(in the rows, 128 means zero)
Families of rows that turns and mirrors carry onto each other, the same ones carrying the whole set onto itself: the rest of each named row's family, in list order:
4 families of 8 rows:
povan: [115 112  81  85 153 105 117 114 121 153 137 135]
segem: [125 131 104 131  90 121  96 106 148 107 121 132]
Sebis: [154 127 140 134 113 133 101 114 135 105 130 132]
sigup: [134 121 124 154  88 115 102  97 133 130 127 157]
tem: [103 123  82 116  98  99  99 106 144 124 115 131]
misu: [101 117  75  98 127  91 104 110 137 142 124 133]
pevoz: [145 131 107 104 153 159 134 119 133 140 154 160]
sobof: [108 117  93 103 142  67 109 112 142 133 128 138]
nofu: [154 112 111 111 163 128 124 121 118 175 122 144]
kivod: [135 111 126 137 101 116 110  89 143 119  94 129]
lani: [105 116 108 137  99  86 115  89 144 127 119 164]
Vif: [153 136 141 133 147 126 123 140 145 130 150 163]
Finon: [134 110 105  99 168  91 118 126 133 162 112 131]
bedup: [157 130 115 130 153 145 137 111 138 166 131 170]
vur: [124 126 111 144  83 127 103 108 132 126 106 142]
masob: [131 127 122 116 154 133 146 147 132 153 136 174]
sor: [144 138 120 131 108 142 104 112 153 100 138 141]
Piz: [133 117  94  88 163 138 127 118 118 157 148 148]
bas: [157 125 139 139 125 122 115  89 159 108 122 140]
Dur: [158 128 145 151 116 124 101 119 134 123 145 149]
Ful: [131 111 100 104 149 141 138 113 102 168 133 158]
dep: [ 99 130  89 128 103  91 113 108 153 131 109 158]
zilum: [113  91 114  93 146  93 127 116 106 140 118 138]
sas: [101 102 110 106 129  70 120  98 133 124 120 148]
nedib: [132 135 114 115 153 145 149 119 141 144 143 180]
Kizi: [150 139 139 122 149 133 126 121 155 107 149 157]
fur: [109 112 102 125 107 103 121 101 148 137  82 140]
vimo: [159 136 129 139 144 133 132  99 165 130 136 167]
Guf: [128 100 102  94 154  98 113 111 104 154 133 127]
Geb: [151 140 118 120 134 157 122 116 149 114 150 157]
baze: [108 113  96 106 142  83 124 117 153 149  95 139]
tila: [121 103 114  99 149 125 142 135 104 161 120 156]

The rest of the family of sobof: Sebis, vur, Ful, dep, nedib, Kizi, Guf
The rest of the family of baze: nofu, kivod, Finon, bedup, bas, fur, vimo
The rest of the family of zilum: sigup, lani, Vif, masob, Dur, sas, tila

Families of rows that turns and mirrors carry onto each other, the same ones carrying the whole set onto itself: the rest of each named row's family, in list order:
7 families of 5 rows:
dodam: [144 131 153 108  79 107 152 156 152 113 116 109 115 122 135 134]
Reb: [118 106 100 142 112 131 126 115 163 158 127 126 118 102 104 123]
giki: [161 122 119 126 148 117 143  87 116 110 140 130 117 124 147 136]
ran: [130 154 110 147 141 135 140 157 146 101 121 149 135 137 129 104]
gul: [143 131 157 122  81  97 153 150 145 128 110 119 118 115 146 138]
tunak: [ 98 114 140 101 126 120 109 133 102 109 113 109 117 144  97 141]
vap: [168 123 120 117 132 119 135  92 115 113 142 124 119 137 145 158]
nidu: [159 124 127 127 137 117 136  93 108 110 140 121 106 131 159 143]
pufo: [163 124 116 130 146 111 138  89 115 108 133 134 108 129 142 150]
gapif: [124 154 115 149 144 141 130 151 133 109 122 159 136 140 123 107]
sav: [ 98 128 139  96 122 122  98 135 116 125 118 113 125 144  90 142]
leko: [168 116 111 119 135 110 132  95 120 106 141 135 125 119 145 154]
Vifo: [118 155 114 154 139 134 133 154 137 104 119 136 136 148 120 103]
zopu: [114 153 113 138 138 123 123 164 136  98 113 148 135 134 130 102]
dogid: [ 96 129 153  95 127 124 115 131 113 118 121 106 114 143  93 137]
kopab: [121 101 104 146 118 134 122 113 155 156 135 122 115  95 108 124]
Fula: [105 119 129 103 112 119 102 130 101 114 116 114 121 147  85 131]
ribef: [109 115 146 102 115 125 109 130  99 109 115 106 120 142  92 145]
zov: [129 117 112 145 114 135 119 104 173 154 130 122 123  98 118 125]
sugu: [161 122 115 124 142 108 148  93 117 104 138 130 110 130 148 144]
debol: [127 111  97 151 110 145 116 113 160 145 121 120 123  97 113 128]
pov: [146 141 160 107  75 107 146 145 142 115 107 127 121 121 138 130]
Kulu: [128 112 107 144 102 130 116 102 159 155 129 118 122  98 106 131]
tuv: [121 155 106 142 148 130 131 160 135 108 109 156 128 122 126 110]
Fepi: [117 112 104 148 114 137 119 119 158 154 142 129 120  97 101 129]
Fozo: [139 140 157 106  76  97 150 142 134 127 124 131 115 112 142 134]
tuzen: [130 149 115 144 143 126 127 168 134 102 119 147 125 139 125  98]
Gibef: [119 107 115 153 116 123 128 107 164 154 139 129 126  98 108 134]
teb: [162 127 121 113 142 117 138  99 108 103 134 132 120 129 151 155]
pepi: [143 142 148 116  76  99 156 141 150 124 118 111 113 117 141 141]
tos: [ 99 123 138 101 129 131  99 127 104 122 124 107 118 143  95 135]
badul: [133 140 160 116  73 101 146 149 150 121 118 125 123 116 133 130]
luf: [118 149 111 152 137 123 128 166 139 101 121 150 127 133 126 103]
mura: [142 135 155 118  74  96 152 147 140 125 112 113 111 113 134 136]
larup: [ 98 110 143 101 116 122 103 129 108 113 121 111 110 148  98 144]

The rest of the family of luf: tunak, kopab, sugu, mura
The rest of the family of tos: ran, Kulu, teb, badul
The rest of the family of leko: Vifo, dogid, debol, Fozo
The rest of the family of dodam: nidu, Fula, tuv, Gibef
The rest of the family of zov: vap, gapif, sav, pov

Families of rows that turns and mirrors carry onto each other, the same ones carrying the whole set onto itself: the rest of each named row's family, in list order:
3 families of 6 rows:
nub: [140 101 140 144 151 114 142 109 120 102 127 128 155]
loneb: [138 134  98 131 110 136 113 126 130 152 144 104 150]
zoduf: [147 121 121 106 125 116 101 172 147 127 131 135 108]
bapo: [130 141 152 138 154 102 121 122 114 134 141 133  83]
Fenag: [140 106 147 146 149 113 133 111 119 102 121 134 158]
rafu: [110 158 153 100 141 127 138 118 128 165 105 112 128]
paz: [140 119 117 114 124 119 105 175 156 123 124 132 112]
verom: [126 134 153 131 147 102 121 118 117 136 146 132  80]
voget: [107 155 145 112 136 131 140 123 123 166  99 111 126]
Mor: [153 140 102 132 120 143 111 125 128 146 143 103 149]
koz: [139 114 112 113 126 123 112 174 152 122 128 131 104]
Zuf: [105 152 143 108 136 134 147 119 125 162 102 107 121]
Bega: [108 123 137 101 171 146 122 117 168 119 126 144 142]
daf: [116 132 151 137 144  98 124 118 110 135 143 138  88]
sudor: [113 130 138 105 174 150 120 124 167 114 122 146 143]
ros: [149 105 143 137 153 111 130 109 120 110 129 134 166]
mudin: [151 130  99 128 117 143 110 121 127 148 147 106 148]
dak: [101 121 135 103 160 142 120 124 168 111 126 148 145]

The rest of the family of loneb: zoduf, rafu, daf, ros, dak
The rest of the family of verom: Fenag, paz, voget, Bega, mudin

Families of rows that turns and mirrors carry onto each other, the same ones carrying the whole set onto itself: the rest of each named row's family, in list order:
4 families of 8 rows:
bar: [126 122 124 100 100 134 141 157 133 165 147 130 145  88 132  53 114 107]
nukal: [172 161 120 118 124 144 119  99 160 123 135 143 143 144  93  68 125  98]
kikav: [131 133 114 111  94 158 122 174 187 163 131 128 113 138 125  65 115 125]
sozab: [133 122 101 112  96 179 102 154 179 153 139 108 105 148 141  74 116 123]
minaf: [165 107 111 138 123 144 108 117 155 155 138  97 146  99  93  98 161 126]
mome: [174 163  89 107 132 155 119 105 149 109 117 140 137 128 102  75 108 112]
sef: [128 158 115  97 113 147 125 153 146 135 116 149 127 142 152  51 105 103]
Zatev: [116 157 111 109  96 159  94 152 173 161 134 123 121 139 135  66 102 137]
dipo: [126 151 104  94 122 156 130 154 165 150 129 139 123 113 145  34 106  98]
Maza: [163 157 101 116 129 143 131  98 141 108 112 112 122 121  98  86 129  84]
pupe: [158  98 115 155 120 130 110 117 144 138 126 115 140 121  89 106 147 130]
pibov: [154 103  95 131 115 140  88 130 138 139 114 108 147  99  89 110 146 132]
Sul: [155 118 105 138 145 128 117  95 121 124 127 126 151  95 108  75 138 102]
pibut: [159 131  97 107 121 123 115 107 111 126 120 128 163  94  94  82 125 106]
Zol: [158 127  96 151 141 152  98 114 174 122 110 123 120 148 101  85 141 121]
Rase: [149 110 112 139 118 149 108 117 154 114 122 101 134 113 102 128 145 112]
Ras: [138 150 103  88 103 161 129 130 153 142 145 128 122 143 145  46  96  95]
Kar: [119 171 106  92 105 143 117 137 148 166 136 120 129 119 136  42  98 117]
Fubuv: [154 123 106 122 127 132 131 101 128 117 123 100 143  91 103 104 140  93]
gos: [156 141 105 130 120 151 114 112 172 106 111 111 118 146  97 112 131 103]
Gim: [167 131  84 125 122 162 101 127 179 125 110 118 127 140  97 105 128 142]
luzel: [117  91 109 113  87 147  98 156 143 169 144  95 132 112 133  82 134 115]
ved: [130 135 117 101 100 125 135 156 109 162 119 120 134 103 136  52 125 102]
gid: [113 138 113 101 102 142 111 141 129 172 148 109 145  83 141  59 110 126]
Zabem: [157 137 108 119 134 124 106  99 128 143 128 118 154  99  93  63 152  88]
lemuk: [107 101 118 118 103 147  98 175 163 162 132 124 139 100 138  74 132 116]
roz: [163 129 108 137 136 168  98 113 191 126 137 124 139 139 110  97 141 127]
kad: [106 123 117 117  93 149  95 156 158 170 145 109 141 111 139  83 115 146]
zopaz: [137 128 117 118 103 167 126 169 172 145 127 127 119 143 152  87 114 143]
tepo: [123 104 108 119 111 148 114 170 142 165 119 101 131  97 153  81 142 130]
tobor: [178 150 104 132 137 139 141  97 146 124 124 130 125 134  95  66 122 109]
sitid: [123 121 115  94  96 139 117 134 112 155 149 119 142 101 138  52 114  85]

The rest of the family of minaf: nukal, sef, ved, Zabem, roz, zopaz, tepo
The rest of the family of lemuk: bar, kikav, dipo, pupe, Sul, Zol, tobor

